Where one turn sends some rows of the set: a few examples, then the rows asked
datas: [ 0.83 -0.97  0.75 -0.17  1.39  1.73  0.37  3.24  0.12 -1.02  0.49  0.38
 -2.47  2.38 -0.75 -0.23 -0.84 -0.13  0.56 -0.16 -0.78  0.04  1.26 -0.43
  0.00  3.21  1.13 -0.82  0.42  1.60  1.75]
zuz: [-0.85 -0.54  0.36  1.86  1.93 -0.22  1.00  1.99 -2.00 -0.23  2.13  1.05
 -0.10  2.92  0.79  0.05  0.14  0.24  0.71  1.82 -0.19  1.36 -1.34 -1.66
 -0.34 -0.27  0.13 -0.41  1.80  0.78  1.51]
fifef: [ 1.32  0.64 -0.76  1.92  0.43  1.59  0.00  0.90 -0.88  0.27 -0.42  1.05
  0.78  2.08 -0.02 -2.43 -0.64  0.37 -1.51 -0.37 -0.37  0.03  0.89 -0.87
  0.75 -0.12 -0.31  0.15 -2.42  0.24  0.24]
febo: [-1.60 -1.22  0.47  0.37  1.77  0.97  0.44  3.51  0.45  1.00  0.82 -0.78
 -1.52  2.17  0.15 -0.36 -1.91 -0.53 -1.27 -0.58 -0.45  2.76  0.26 -0.46
 -1.56  1.25  0.88 -2.01  0.11  1.22  0.57]
sasu: [ 0.36 -1.99  1.05  1.71  1.19  1.33 -1.53  0.26  0.04  1.03 -0.68  0.57
 -0.30  0.24 -1.28 -0.35 -0.47  0.19 -0.14 -0.07 -0.91  0.63  0.98  2.55
  0.19  0.02 -0.61 -1.05 -0.96  0.64  0.37]
pabab: [-0.63 -2.71  0.65  0.23  2.11  0.96  0.01  1.57 -1.07  0.56  0.09 -0.79
  0.87  1.03  0.32  0.77  0.13  1.79  0.44  1.22  1.31  0.03  0.09  0.05
 -0.49  1.36 -0.49  0.61 -2.23  2.35 -0.43]
Zisi: [ 0.44 -0.23 -0.52  0.67  3.07  0.01 -1.76  2.82  0.93 -0.34  0.52  0.31
  0.71  2.42  1.27  0.20  0.19 -1.12 -1.77 -1.52  0.34  1.33 -0.38 -0.56
  0.28 -1.23 -0.25 -0.79 -2.21 -0.51 -1.96]
gaveg: [ 1.01 -1.36 -2.30  2.07  0.55  1.07 -0.36  1.35 -0.44  0.00  1.14  0.74
  0.14  1.14  1.05  2.09  1.58 -0.06  1.03  1.26 -1.77  1.22  0.83  0.16
  0.64  0.86  0.47 -1.85  1.02  1.02  1.46]
Guna: [ 1.60 -1.29 -1.42 -0.76  1.74  1.80 -1.29  2.03 -1.06  1.29  0.80  0.16
  0.73  2.14  0.46 -0.42 -1.76  0.71 -3.16  1.36 -1.06  1.75  0.53 -0.68
 -0.29 -0.73 -1.75 -0.98 -0.59  0.81 -0.70]
Mab: [ 2.08  1.00 -0.35  0.27  3.36 -1.14 -1.93  2.29 -1.57 -0.81  0.06  1.24
 -0.69  1.56  0.24  0.38 -0.08 -0.97 -0.12 -0.58 -0.82 -1.23  0.30 -1.03
  1.83  0.40  0.05  0.72 -0.60  0.00  0.02]
kulav: [-1.08 -1.94 -0.25  0.34  3.23  0.33 -2.20  1.95  0.34 -0.04  0.23 -3.03
  0.54  1.39 -0.37  0.88 -0.40 -0.82  1.33  1.75 -0.78 -1.02  0.13 -0.60
 -0.28  0.79  0.05 -0.75 -0.30  2.81  0.25]
dob: [-0.65 -2.80 -2.65  1.28  0.74 -1.34 -0.66  2.97  0.17 -0.73  1.74 -0.10
 -0.19  2.24 -0.84  0.09 -1.59  0.13 -2.12  2.51 -0.66 -0.21  0.90 -1.48
  0.81  0.26 -0.66 -1.08 -0.76  1.72  0.19]
tep: [-1.20 -0.70  1.00  0.88  1.49  0.77 -2.16  1.72  0.40 -1.14 -0.63 -0.43
  0.32  2.65 -0.05  1.29  0.03 -2.71 -1.51 -0.90 -0.90  1.25 -0.72 -0.67
  1.71 -1.94  0.35 -1.23 -0.27  1.86  1.45]
fudo: [-0.32  0.28  0.07  1.12  1.88  1.19  1.18  3.53  0.76 -1.92 -0.60 -0.22
  0.15  2.97 -0.36 -0.12  1.32 -1.09 -1.23  2.47 -0.92 -0.34  0.99 -2.95
  0.85  0.42  0.44  1.01 -1.01  0.75  0.43]
dom: [ 1.33 -1.73 -0.08  0.33  3.03  0.27 -0.51  2.52 -1.93  0.22 -0.71 -0.51
 -2.16  1.06 -0.47 -0.20  0.63 -1.91  0.40 -0.73 -0.58  2.29 -0.32 -1.12
 -0.79 -0.54  1.17 -1.33 -1.45  1.22 -1.38]
gamez: [-0.22 -2.54 -1.05  0.80  1.35  0.34  0.47  0.31  0.66  0.87  1.48  1.00
 -0.18  1.98  1.91  2.25 -0.32 -0.88  0.53  0.69 -2.76  1.90 -0.79  1.50
  0.30  0.03  0.51 -1.34 -0.92  1.04  0.84]
fek: [ 0.58  0.04  0.40  0.71  1.65  1.34 -0.04  0.80 -0.85 -0.84 -0.64  1.19
 -0.36  2.00  0.83  1.55  0.27 -0.33 -0.82 -0.63  1.75  1.04 -0.79 -1.34
  1.94 -0.11 -0.26  1.27 -0.14  1.01  2.46]
rop: [-0.28 -2.01  1.58  1.30  0.86  0.67  0.03  2.12  1.51 -2.09  2.38  0.30
  0.34  4.40  0.36 -0.23  0.82 -0.48  0.79  1.01 -2.16  0.90 -1.03 -1.06
  0.46 -0.23  0.56 -0.87 -0.52  1.47  0.78]
lusod: [ 0.14 -0.45 -2.78  2.52  2.22  2.27 -1.51  0.09  0.61  0.22  0.23 -1.38
 -1.71  0.46 -0.19 -0.16 -1.27 -0.68  0.68  0.12 -0.14  0.36 -0.73  0.37
 -0.06  0.53  0.33 -0.37 -1.11  0.96  1.20]
bagar: [ 3.28 -2.42  0.66  0.98  4.13  1.00  0.12  2.38  0.32 -0.37  0.36 -1.34
 -1.72  1.52  0.71  0.21 -0.62 -0.28 -0.17 -1.14 -0.62  0.70  0.71 -1.10
  1.52  0.79 -1.17 -0.83 -0.17  0.71 -0.24]
ritet: [-1.93  1.58 -0.46  0.35  1.76 -0.64 -1.50  1.98 -0.15 -1.06  1.07  0.62
 -0.49  1.84 -0.08  0.70 -0.66 -0.67 -1.22  2.79 -3.08  0.06  0.91 -1.11
 -0.98  0.75 -0.98  0.20 -0.84  0.68  0.31]
gole: [ 2.75 -0.53 -1.87 -2.53  1.98  1.92 -2.16  1.16 -0.07 -0.37  0.14  0.56
 -0.80  2.89 -0.73 -0.31 -0.65 -1.43 -0.16  2.06 -1.86 -0.09  0.11 -0.78
 -0.46  0.27  0.07  0.00 -0.74  1.22  0.16]
likez: [ 0.11 -2.74 -1.32 -1.27  1.48 -1.53  0.05  1.40  1.66 -0.29  0.59  1.77
 -0.50  2.71 -1.15  0.31 -0.30 -0.88  0.14  3.05  1.05  0.10  0.53 -0.25
 -0.88  0.64 -0.16  0.16 -0.34  0.46  0.24]
kol: [ 0.99 -3.68 -1.62  0.59  2.76 -0.87  0.44  1.07  0.44  0.56 -0.54  0.57
  0.25  1.10 -0.61  0.23 -0.01 -2.41  0.14  0.68 -2.07  2.02  0.39 -2.43
 -0.47  0.77 -0.27  0.11  0.97  1.71  1.16]
sobe: [-1.32  0.38 -0.41  0.22  2.04  1.77 -0.13  2.05  1.05 -1.82  1.30  1.82
 -0.02  3.00  0.95  0.97  0.12  0.37 -1.34  2.27 -0.36 -0.22  1.02  0.12
 -1.24  0.97 -1.96 -0.02 -1.34 -0.13 -0.54]
pof: [-1.96 -0.59  1.41  0.34  3.51  0.17  1.97  3.02 -0.15 -0.06 -0.54  0.57
  0.15  3.19  0.37  0.24 -0.72 -1.84 -2.02  2.39 -0.91  0.00  0.07 -1.16
  0.29 -0.93 -0.39  0.50 -0.43  0.29 -0.06]
tuvem: [ 0.84 -5.13 -2.11  1.44  2.32  1.50  1.34  2.05 -0.55 -0.90  0.04  1.65
  0.26  2.22 -0.03  0.34  0.02 -1.50 -0.84 -0.07 -0.95  0.90  0.44 -1.28
  0.25  0.59 -0.73 -0.86 -0.53  2.20  0.12]
zavos: [ 0.35  0.79 -0.71  0.60  2.95  0.99 -1.19  0.45  0.88  0.55 -0.63  0.10
  0.27  3.09 -0.12 -1.96 -1.70 -2.94 -0.07  0.25 -1.04 -0.92  0.14  0.20
 -0.09 -1.24 -0.26 -1.12  0.01 -0.24  0.51]

kulav goes to datas
bagar goes to sasu
Now these:
gole goes to fek
dob goes to rop
kol goes to gaveg
sobe goes to pof
zavos goes to Mab

